In the data rows, zero lies at 4.5, halfway between 4 and 5.
Here are some numbered points:
[5 2 5 4 4 7 7 4 2 6 5 4] 0
[2 4 5 4 5 5 4 5 4 4 5 2] 1
[4 4 3 4 5 4 5 3 7 5 4 4] 2
[2 5 6 5 4 2 5 5 3 4 6 3] 3
[4 3 5 4 4 3 2 0 6 3 6 2] 4
[1 1 2 4 3 0 2 0 8 2 9 0] 5
[4 6 5 4 5 3 4 4 5 3 4 3] 6
[5 3 4 6 3 6 5 4 5 5 8 4] 7
[3 4 4 5 4 6 5 4 4 5 4 4] 8
[3 2 5 4 3 3 5 4 5 4 5 9] 9
[9 3 5 2 6 9 5 9 4 6 3 9] 10
[2 3 0 4 6 2 1 0 6 2 7 0] 11
[4 4 5 5 4 6 3 5 4 6 5 5] 12
[7 6 6 4 4 7 4 8 4 4 3 8] 13
[1 5 5 4 6 3 4 4 4 4 4 3] 14
[5 4 6 4 5 7 5 6 4 5 4 5] 15
[4 5 4 5 4 2 3 3 5 4 5 3] 16
[5 4 5 4 5 6 5 5 4 5 3 5] 17
[7 6 5 4 3 7 6 8 3 5 3 7] 18
[4 5 4 5 4 3 3 4 5 4 4 4] 19
[0 9 5 7 3 0 3 1 6 6 5 1] 20
[4 4 6 6 5 5 5 3 4 4 4 4] 21
[6 5 5 4 5 6 5 6 3 5 4 6] 22
[4 4 4 4 4 3 3 3 6 5 5 4] 23
[7 4 8 3 6 6 6 2 1 2 3 4] 24
[5 4 4 5 4 4 5 5 4 3 6 5] 25
[2 6 4 5 5 3 3 4 6 5 4 2] 26
New points follow, each followed by the numbers of its two nearest points above by angle, smallest number first.
[3 6 4 5 4 3 4 4 6 4 5 4] 20 26
[3 5 5 5 4 3 4 4 5 4 5 3] 16 20
[4 6 3 5 5 5 3 5 5 3 3 5] 6 19
[6 3 3 2 4 5 6 6 4 4 4 7] 10 18
[0 2 5 6 4 5 6 1 2 4 7 8] 8 9
[4 5 4 6 5 3 3 5 5 4 5 4] 16 19
[5 4 4 4 4 5 5 4 4 5 5 4] 0 7
[3 2 5 4 4 4 5 1 4 4 5 6] 4 9
[4 5 5 5 4 5 5 4 5 5 4 5] 8 21
[5 4 1 6 3 1 4 6 4 3 5 6] 19 25
[4 2 8 4 6 7 2 2 5 6 4 5] 12 21
[6 4 5 4 4 4 3 6 6 4 4 5] 10 13
[6 5 4 5 4 5 5 6 4 5 4 5] 18 22
[3 5 7 4 4 3 4 2 6 3 6 3] 4 5
[5 3 4 4 3 5 5 4 6 4 6 5] 7 9
[6 3 5 4 4 6 5 5 4 5 4 6] 10 17
[5 1 7 5 6 6 7 4 2 4 6 5] 0 24
[4 5 5 4 5 4 4 4 5 4 4 3] 6 26
[4 3 5 6 4 4 4 2 5 4 6 3] 4 5
[4 4 5 4 5 4 6 4 4 4 5 4] 3 24
[3 4 5 5 4 4 5 3 5 4 5 3] 4 5
[4 4 4 4 3 6 7 4 4 7 4 6] 0 8
[4 4 4 4 3 5 6 5 4 6 4 5] 0 8
[6 4 4 5 4 6 6 6 4 5 5 5] 10 18
[6 4 3 4 5 6 5 7 6 5 6 5] 10 18
[5 5 6 5 5 5 6 4 3 5 5 4] 0 24
[2 3 5 5 6 4 5 3 4 4 5 3] 1 14
[6 4 3 5 5 6 5 6 5 5 5 6] 10 22
[5 8 1 4 4 2 1 4 8 5 2 5] 19 23
[5 5 3 5 4 3 4 5 6 4 4 5] 16 19
[9 5 7 5 6 9 9 9 0 6 2 9] 18 22
[4 3 3 5 4 3 4 5 6 4 5 3] 5 11
[5 4 4 4 4 4 4 4 5 4 5 5] 5 23
[7 4 5 4 5 8 5 7 4 5 2 7] 10 17
[3 3 5 5 4 3 5 3 5 4 6 6] 5 9
[6 2 4 4 5 5 9 4 4 4 6 6] 0 25
[6 3 4 5 4 5 5 6 5 5 4 6] 10 18
[4 5 5 5 5 5 5 2 4 4 5 4] 4 21
[5 5 5 5 5 4 5 4 5 5 5 5] 20 21
[4 3 3 4 3 4 5 4 5 4 5 4] 5 11
[7 3 9 4 6 9 8 8 2 5 5 8] 15 22
[5 3 5 4 4 6 6 5 4 4 5 5] 0 15
[8 7 4 5 4 6 6 8 4 5 3 7] 13 18
[3 2 3 7 4 1 3 3 6 3 7 4] 5 16
[0 8 0 5 9 0 0 2 9 4 4 0] 11 26
[5 5 5 5 4 4 4 5 5 5 3 5] 13 18
